The same turns and mirrors carry the whole set onto itself and the rows of a family onto each other. Which other rows belong to the same family as each row named below? List them in the order they appear above.
These 32 rows form 4 families of 8 rows each.
J_582: [ 24  37  -2  19 -24 -14 -20 -17 -30   2]
J_547: [-10 -42 -24  -7  21  11  -1  27   2  21]
J_142: [-44  -1   3   3 -23   7 -15 -24  -8 -22]
J_395: [ 33  -2 -47  -9 -15 -13  14 -22   2  -5]
J_463: [-18 -52 -30   9   1  19  -2  12  -5 -13]
J_460: [  6 -16 -39  21   7 -15  12 -40  11 -14]
J_77: [-17  -9  37  20   7   7 -22  32 -15  13]
J_52: [-17   1 -16  -9 -43 -30 -15  27  -5   4]
J_279: [ -6 -53  -6   0  -6 -12   8   0  11 -40]
J_541: [ 33 -24  11   9  -5 -23   4  41  33 -17]
J_56: [ -8  20  10  11   2   7 -18  52 -16   8]
J_504: [ -2  -5 -42  -1 -12 -44 -24  21  -7   0]
J_876: [ -3  -9  27  -1 -17  -4  25 -34 -16 -30]
J_630: [ 34 -13   5  20  40  23   5 -19  -9   3]
J_824: [-25  -1 -10 -23  -3  15 -23 -11 -31 -15]
J_73: [ 39  -4 -14  35   1 -16   2  19   1  37]
J_431: [ 34  22  46   8 -15 -15  20   8   6  -7]
J_537: [ 32 -33  23  14  25   0  32 -10  11 -11]
J_467: [ 35   6  -7  21  22 -14   7  15  40  22]
J_329: [ 21 -26 -36  -1  -2  -8  -2 -41 -13  15]
J_609: [ 37  -8 -11  11 -24 -31  29 -14  13 -27]
J_694: [ 11  46   0  19 -25 -16  13 -18   2   4]
J_864: [-15 -44  -7   6  22  13 -20  10  27  -4]
J_55: [ 41 -23  -9  18  -3  -8 -19  31  25  22]
J_843: [ -5  -1  18  -6 -46 -27  -3  17   5 -38]
J_150: [-14  19  34   3  -9   8 -18  33  19  15]
J_486: [ -2  -1  29  18  27  18  12 -32   1  19]
J_7: [-26  14  -1  -4  -3   2  11 -23 -41 -15]
J_671: [ -4   4 -33   6 -29 -24 -18  23  31 -18]
J_689: [ 17  -1  15  13  11  42   3  -9 -20  25]
J_365: [-12 -24  51  -3   3   5   2  22   4 -21]
J_976: [ 31  38  19   3  -6 -26  -7  -3 -11  20]

The rest of the family of J_486: J_142, J_460, J_467, J_694, J_864, J_150, J_671
The rest of the family of J_73: J_582, J_547, J_56, J_504, J_824, J_329, J_689

The same turns and mirrors carry the whole set onto itself and the rows of a family onto each other. Which other rows belong to the same family as each row named below? List them in the order they appear above.
These 25 rows form 5 families of 5 rows each.
J_933: [ -8  12 -11  25  25  59 -10  -6  33  -8  26   3 -13  13  -7 -15 -13]
J_3: [-32  39  41  25   6 -24 -10  23   9  49 -16  19 -51   1 -15  -9  26]
J_445: [-26  35  26  24  15 -23 -26  28  13  54 -23  28 -55  14  -1  -9  27]
J_401: [ -8  16  -6  40  33  41   9 -10  41   6  13   6  -2  10  -6   3 -19]
J_161: [-16  38  20  32   8 -25 -16  17   5  54 -29  21 -59   4 -19   1  16]
J_853: [-29  49  50  -6  -6  22  13  35   2 -14  10  -9 -41  -3  24 -36   9]
J_836: [ 39 -13   2  11  15 -10 -16 -10 -30  15  23 -10 -19  -5  33 -24  -1]
J_317: [-31  38  18  11  15 -29 -15  23  11  60 -20  13 -62  -5   3  -8  31]
J_586: [-51  43  34 -10  -2  25   8  29  13 -10  26  -8 -49  -6  15 -40   3]
J_308: [-20  48  38   5  12 -29 -16  12  16  43 -31  36 -61  -4   7   3  21]
J_242: [-36  41  39  -9   7  45  12  27  17  -3   6  -2 -52  -8  22 -32  24]
J_848: [-12   1 -15  37  19  42  16   0  31  -1  23  11 -18  14 -18  -4 -23]
J_520: [ -9  24 -11  34  20  53   5   4  38   0  12  19 -10  16   1  15 -23]
J_426: [-29  38   6 -27 -17 -21 -28 -24  -6  13 -23   4  17 -19   9  11  -8]
J_416: [-21  40   6 -29  -9 -30 -24 -20  -4  33 -12  14  15 -14  21  17 -17]
J_901: [ 38 -12  -7  15  24   4  -6  -4 -42  22  20 -13 -11   2  31 -15  15]
J_753: [ 29 -19   3  15  12 -11   0  -6 -29  13  23  -8   5   3  35 -26  -2]
J_6: [-24  41  10 -31 -10 -30 -33 -24 -21  26 -13   8   5  -5  -2   8 -11]
J_665: [-25  47   7 -30  -8 -15 -32 -31 -14  20  -7  -3  18  -7  10   2 -18]
J_497: [-26  47  46   5  -3  33  18  34  21 -14  27   0 -46  -4  24 -35   7]
J_218: [ -9  38  22 -15   1 -42 -28 -25 -13  18 -19  14  17 -13  11   2 -12]
J_528: [-36  45  41 -15   4  31  19  35  -1 -14  25   6 -43  -9  16 -36   8]
J_594: [ 29  -9 -13   7  23  -5 -18 -13 -31  15  14 -18  -3   7  32 -21   1]
J_229: [ 32 -14  -7  15  20   0 -17 -16 -33   5  25  -3   0  -7   7 -20  -4]
J_912: [  1  12 -19  31  25  51  14  -3  36  -8  16   6  -9   4   8   4 -16]

The rest of the family of J_218: J_933, J_308, J_242, J_229
The rest of the family of J_3: J_6, J_497, J_594, J_912
The rest of the family of J_401: J_445, J_836, J_426, J_528
The rest of the family of J_317: J_586, J_848, J_416, J_753

The same turns and mirrors carry the whole set onto itself and the rows of a family onto each other. Which other rows belong to the same family as each row named below? List them in the order they appear above.
These 36 rows form 9 families of 4 rows each.
J_944: [ 25   4  22  12 -53 -40  27  -5  26 -25 -24 -12  37  48]
J_740: [ 10  14   4  32 -17 -15  -1  15  17   3 -27 -20 -40  15]
J_558: [ -5 -17 -32  10 -68 -21   2  22  -2  -5  -3  20   1  66]
J_351: [ 10 -24  -8  -9 -35 -38  20 -30  33 -26 -13 -26  38  51]
J_167: [-32  -6 -36  48 -50 -33  68  -2  20 -21 -11  25  -5   6]
J_554: [ 24  10 -22   2 -73 -10   7  -4   6 -15  11   9  30 -14]
J_860: [ 33 -36  -1  49 -16  -7  32  21  -8 -40 -11 -30 -28  17]
J_625: [  5  11  13  12 -39 -40  19  18  37 -32 -46 -31  11  16]
J_656: [  6   8  -3  25   4 -20  21  19   1 -39 -35  14 -32  -2]
J_991: [ 25 -53 -17  39 -10 -10  28   6  -4 -40  -5 -36 -28  22]
J_622: [ 34   5  18  28 -14 -20  37   1 -10 -33 -10  41  -1  34]
J_716: [ 20 -49  -8   2 -32 -33  41 -40  16 -34  24  33   6   3]
J_455: [  5 -14   2  22 -31 -34  33  10  24 -40  -9  17 -26 -41]
J_311: [-38 -19 -50  42 -44 -30  67 -12  24 -20  -8  15  -8   9]
J_430: [ -6 -48 -27   0 -15 -33  29 -24  28 -40   3   5 -22 -27]
J_152: [  7  -4 -47  -8 -59 -10  -3 -11  17 -19  10  -8  18 -24]
J_362: [ 11  12 -29   5 -67 -10   4   2  13 -19   3   0  14 -31]
J_695: [ 24 -32 -16   1   3 -18  30 -39  -7 -33   5  28   5  52]
J_561: [ 12  30 -24  15 -27 -73  56  11  27  -5   0 -11  13  26]
J_222: [-28 -21 -47  40 -46 -30  73 -22  18 -20   1  23   3  20]
J_936: [ 32 -17  20  25 -47 -34  46  -6  13 -33  11  44   1 -14]
J_45: [-14 -32 -48   2 -58 -22  -4  20   1  -6  -6  10  -7  62]
J_312: [-23  -9 -35  45 -55 -28  75 -16  16 -17  -1  31   6  17]
J_540: [ -1 -23 -29  10  -1 -16  -7 -23  23   3 -11 -31 -34  31]
J_496: [ 15  13 -32   7 -26 -73  57  -8  26  -3  12 -10  21  39]
J_811: [ -5 -31 -36   1  22 -22  15 -19   8 -41 -20  -4 -29  15]
J_412: [ 26 -26 -10  10 -19 -11  12 -41  11  11  12  -6  -3  61]
J_813: [-10  -9 -31  16 -67 -20  -1  38   2  -7 -15  14 -11  51]
J_877: [ 16  -6 -40  -6 -66  -9   4 -21  10 -18  17   3  29 -10]
J_759: [  2  23 -38  15 -18 -74  50  11  33  -5  -5 -19  -1  16]
J_815: [ 38  12  23  34 -35 -13  16  -5   3  12  -7   9 -10  47]
J_408: [  4  10 -45   4 -14 -74  52  -7  32  -4   7 -24  10  26]
J_543: [ -8 -18 -17  -6 -22 -43  10  -8  42 -34 -36 -47  13  26]
J_278: [ 45 -39   3  48 -24  -9  38   9 -11 -36   0 -15 -14  32]
J_299: [ 38 -56 -10  38 -15 -11  34  -5 -11 -36   5 -23 -12  39]
J_332: [-20 -19 -45   9 -57 -21  -7  29   5 -10 -18   5 -15  50]

The rest of the family of J_430: J_716, J_455, J_936
The rest of the family of J_311: J_167, J_222, J_312
The rest of the family of J_332: J_558, J_45, J_813
The rest of the family of J_412: J_740, J_540, J_815
The rest of the family of J_561: J_496, J_759, J_408

